In the rows, 128 means zero.
First come named turns, each shown by rows before and after it. For each pair of rows after them, which turns, in which order, take the first row to the second? The first pair is done for you.
turn C:
[143 163 133 148 137 153 101 125 102 139 112 151 134 109 112] |-> [100  91 144 109 152 128 138 140 129 147 126 108 122 121 163]
[116 131 156 134 154 121 109 131  91 187 103 132 117 106 133] |-> [139  81 114 120 146  96 122 138 134 155  96 131 126 167 149]
[141 130 138 116 124 137 146 125 145 118 146 143  85  99 166] |-> [159 134 124 122 118 135 143 122 150 106 139 157  91 118 160]
turn S:
[171 112 103 125 108 116 111 130 150 114 110 135 135 157 144] |-> [158  99 100 118 114 107 118 127 155 116 115 130 139 162 147]
[149 115 139 135 167 107 102 145 118 160  96 115 122 145 135] |-> [171 132 130 139 154 118  92 146 115 148  96 121 114 141 131]
[117 106 144 133 127 126 138 134 129 108 127 104 122 118 147] |-> [116 109 150 133 132 123 133 135 123 119 122 103 125 117 143]
turn T:
[102 113 115 145 109 149 128 125 139 133 106 103 162 115 123] |-> [ 98 119 115 144 106 157 129 122 131 131 111 100 157 106 124]
[ 96 149 113 154 147  94 113 111 109 127 135 158 195 173  82] |-> [ 94 189 119 153 123 133 120 106  94 101 166 155 174 125  83]
[149 154 125 135 144 108  99 115 125 141 120 133 139 154 127] |-> [148 162 122 139 133 113 103 110 128 130 128 138 141 150 119]
[ 98 116 138 130 122 131 158 106 122 114 179 120 149 110 124] |-> [103 116 153 123 127 140 155 114 115 125 172 114 128  94 144]
Pairs:
Between the rows of a pair lie 2 to 4 turns.
[118 178 130 159 121 137 102 110 103 128 121 168 133 125 108] |-> [124 101  97 125 118 109 129 121 155  99 126 148 128 179 152] : S then C then S then C
[100 135 115 120 122 136 162 125 132 107 151 131 106 131 117] |-> [127 109 129 112 153 121 144 142 127 139 110 122  91 147 138] : C then T then T then T
[ 72  93 112 105 159 101 159 118 172  99 161  94 149 138 117] |-> [ 76 123 126  97 144 140 160 122 151  90 181  83 115  84 132] : T then T
[144 165  83 137 111 144 123 122 122 107 158 131 146 121  85] |-> [125 173 105 132 119 150 121 123 107 123 165 125 138  95  89] : C then C then C
[124 156 126 154 125 133 125 119 129 122 145 148 154 137  79] |-> [101 106 123 138 141 106 146 126 150 128 141 131 158 160 101] : S then C then C then S
[215 121 139 110  90 163 129 116 127  96 170  90 102 134 158] |-> [223 145 165 125 107 168 105 118  96 131 148  98  98 116 149] : T then C
[155 134  93 152  83 128 140 123 160  97 145 171 163 186  80] |-> [ 82 174 162 158 108 145 141 118 109 153 159 158 163 107  64] : S then C
[ 77 148 141 122 129 135 159 111 116 122 163 145 148 106 116] |-> [125 118 102 107 111 136 163 118 148  82 160 141 129 140 145] : T then C then T
[142  82 136 128 160  91 130 137 151 137 102 120 131 167 142] |-> [117  99 124 143 150  90 136 124 157 127 119 134 163 173 106] : T then S
[124 107 107 127  77 151 149 126 167 105 161 119 108 133 166] |-> [118 140 106 140  68 161 143 117 156  99 172 132 119 120 139] : C then S
[129  62 111 110 119 106 146 127 174 114 128 112 142 157 141] |-> [101 114 108 127  90 133 154 106 161  89 168 123 157 121 102] : S then T then T
[179 109 108 129 122 126 121 136 141 124 101 123 117 153 153] |-> [146 154 149 150 135 142 109 128 101 165 100 134 123 104 120] : T then S then C then T
[106 126 146 129 144 113 130 142 124 155 119 126 134 119 124] |-> [118 124 115 133 124 109 135 134 144 123 130 139 151 145 109] : C then T then S
[109 168 133 132 115 150 128 160  94 116 134 141 123  93 126] |-> [116 124 144 127 150 114 116 174 101 156  93 137 126 131 144] : T then T
[153 118 132 106 119 135 117 134 126 147  91 134 109 147 121] |-> [137 102 121 104 119 120 134 130 142 137 103 129 125 161 118] : S then C then C then T
[132 140 122 109 107 151 144 132 124 104 154 116 103 103 146] |-> [122  92 130  99 138 116 145 143 138 136 127 106 113 138 160] : S then T then T
[142 191 160 144 138 151 117 127  91 146 149 138 137  97 106] |-> [177 105 150 113 165 109 121 152 125 161 107 117 118 160 167] : S then T then T then C
[119  94  96 120 113 116 153 119 170  98 145 125 150 162 129] |-> [ 87  98 115 112 114 122 165 117 161 105 162 112 147 132 134] : T then S
[158 122 116 130 120 137 110 119 135 110 110 133 123 146 114] |-> [157 121 123 120 120 147 111 124 129 111 118 119 102 124 135] : S then T then T then T
[ 82 136 119 141 127 119 146 119 122 142 129 146 167 143  89] |-> [ 86 130 112 143 123 114 145 119 128 136 127 148 170 154  92] : C then C
[150 169 158 157 138 121  77 139  88 178  96 172 116 104 123] |-> [134  96 162 121 156  94  99 159 110 188  90 137  94 125 178] : C then S
[165 143 145 126 130 131 107 135 124 128 108 121 123 104 139] |-> [159 130 134 135 135 107 110 129 141 130  98 131 152 138 122] : T then T
[ 90  88 145 123 148 130 135 120 128 157 131  99 126 125 153] |-> [160 136  95 153 108 155 113 106 138 102 136 139 142 153 116] : C then T
[202 107  94 130 131 114 100 149 148 121  95 135 116 205 154] |-> [209 167  95 156 119 138  82 136 122 122  99 162 126 179 114] : C then C then C then T
[142  87 102 114 134 119 141 135 153 115 132 129 120 172 151] |-> [118 170 123 152 129 147 120 114 109 129 145 157 143 123  90] : S then T then C
[135 164 122 146 137 123 128 131  88 120 132 110 147 122  75] |-> [ 98 114 125 119 145 102 158 139 110 120 148  82 146 130 106] : C then T
[153  92 120  95 100 137 156 133 141  86 131 107 109 159 125] |-> [161 104 145 123 137 117 121 134 116 146  81 130 131 172  98] : C then T then T then T
[107 142 129  98 116 123 141 160 139 105 143 143 148 110 124] |-> [129 143 138  94 120 134 131 167 128 111 132 135 128  97 143] : S then C then T then T
[153 139 153 133 152 127  89 133 105 162  73 137 147 132 105] |-> [154 181 126 138 107 163 103 115 110 107 119 145 146 107  90] : T then T then S then T
[131  94 142 155 125 103  91 135 133 146 123 127 164 194 108] |-> [110 139 167 167 122 128  88 124 106 156 141 133 166 147  84] : C then T
[108 146 140 141 122 109 111 120 113 166 119 151 166 119 101] |-> [120 165 129 142 103 127 110 120 111 149 133 157 160 106  98] : T then S
[155 145 110 134 127 119 107 141 144 145 110 134 130 150 118] |-> [129 111 117 112 132 109 133 146 157 145 125 107 123 148 143] : S then C then C
[100 167 140 139 105 155 133 111 105 119 149 132 132  80 112] |-> [ 94  95 119 105 102 129 160 125 145 102 155 104 123 119 156] : C then T
[114 156 138 136 173 139 104 130 102 175 142 163 152 141 106] |-> [139 165 138 133 167 158  96 139  93 171 136 160 129 126 123] : T then S then T then T
[163 120 126 143 152  98 132 124 124 157 111 162 145 178 114] |-> [168 152 110 151 124 119 136 110 125 128 136 174 150 164  94] : S then T
[144 150 176 124 151 137  94 146  91 160 103 120  99  94 133] |-> [170 141 141 143 150 108  85 137 119 148  85 149 143 160  99] : T then S then T
[ 46 123 118 116 122 114 147 103 125 120 177 133 155 122 106] |-> [ 81 123  97 101  98 138 152 111 133  84 191 126 125 116 136] : C then T then C
[188 126  94 103  82 163  93 161 125 104 149 124 100 161 109] |-> [195 110 105  96  96 153  89 172 120 123 129 117  89 168 125] : T then T
[147 133 102 118 117 165 113 119 130 120 145 127 105 109 118] |-> [130  89 119 109 151 127 112 130 132 161 117 115 114 135 130] : C then T then T then S
[179 136 115 123 121 135 106 149 133 127 100 121 113 137 151] |-> [140 100 128 109 133 117 128 152 144 143 110 102 119 140 166] : T then C then C
[169 176 127 133 137 135 124 102 122 146  90 164 124 137 126] |-> [153 152 115 134 141 113 132  99 141 144  89 166 146 166 120] : C then T then C then S
[154 123  76 122 149 119 153 127 170  84 131  98 114 119 122] |-> [155 158 119 130 172 139 126 134 122 131 107  97  94  70 121] : C then T
[153 137 141 119 143 133 110 127 118 127 111 131 104 127 129] |-> [137 109 135 115 152 109 120 126 131 132 109 128 120 152 128] : C then T
[134 135 144 124 161 100 107 137  94 137 110 131 118 134 111] |-> [127 163 128 135 139 115 114 122  95 104 137 141 126 123  91] : T then T then T
[159 144 118 153 122 139 111 122 118 120 110 146 151 136 116] |-> [164 147 127 146 122 148 114 125 108 128 110 136 133 116 129] : T then T
[134 126 104 111 132 118 105 140 110 182 112 113 125 146 165] |-> [126 133 105 117 133 112 102 136 111 188 110 116 137 150 151] : C then S then C then T
[169  91 110 140  95 108 113 152 143 113  98 117 155 217 160] |-> [188 141 113 164  89 128  91 145 122 116  90 139 160 199 127] : C then C then C
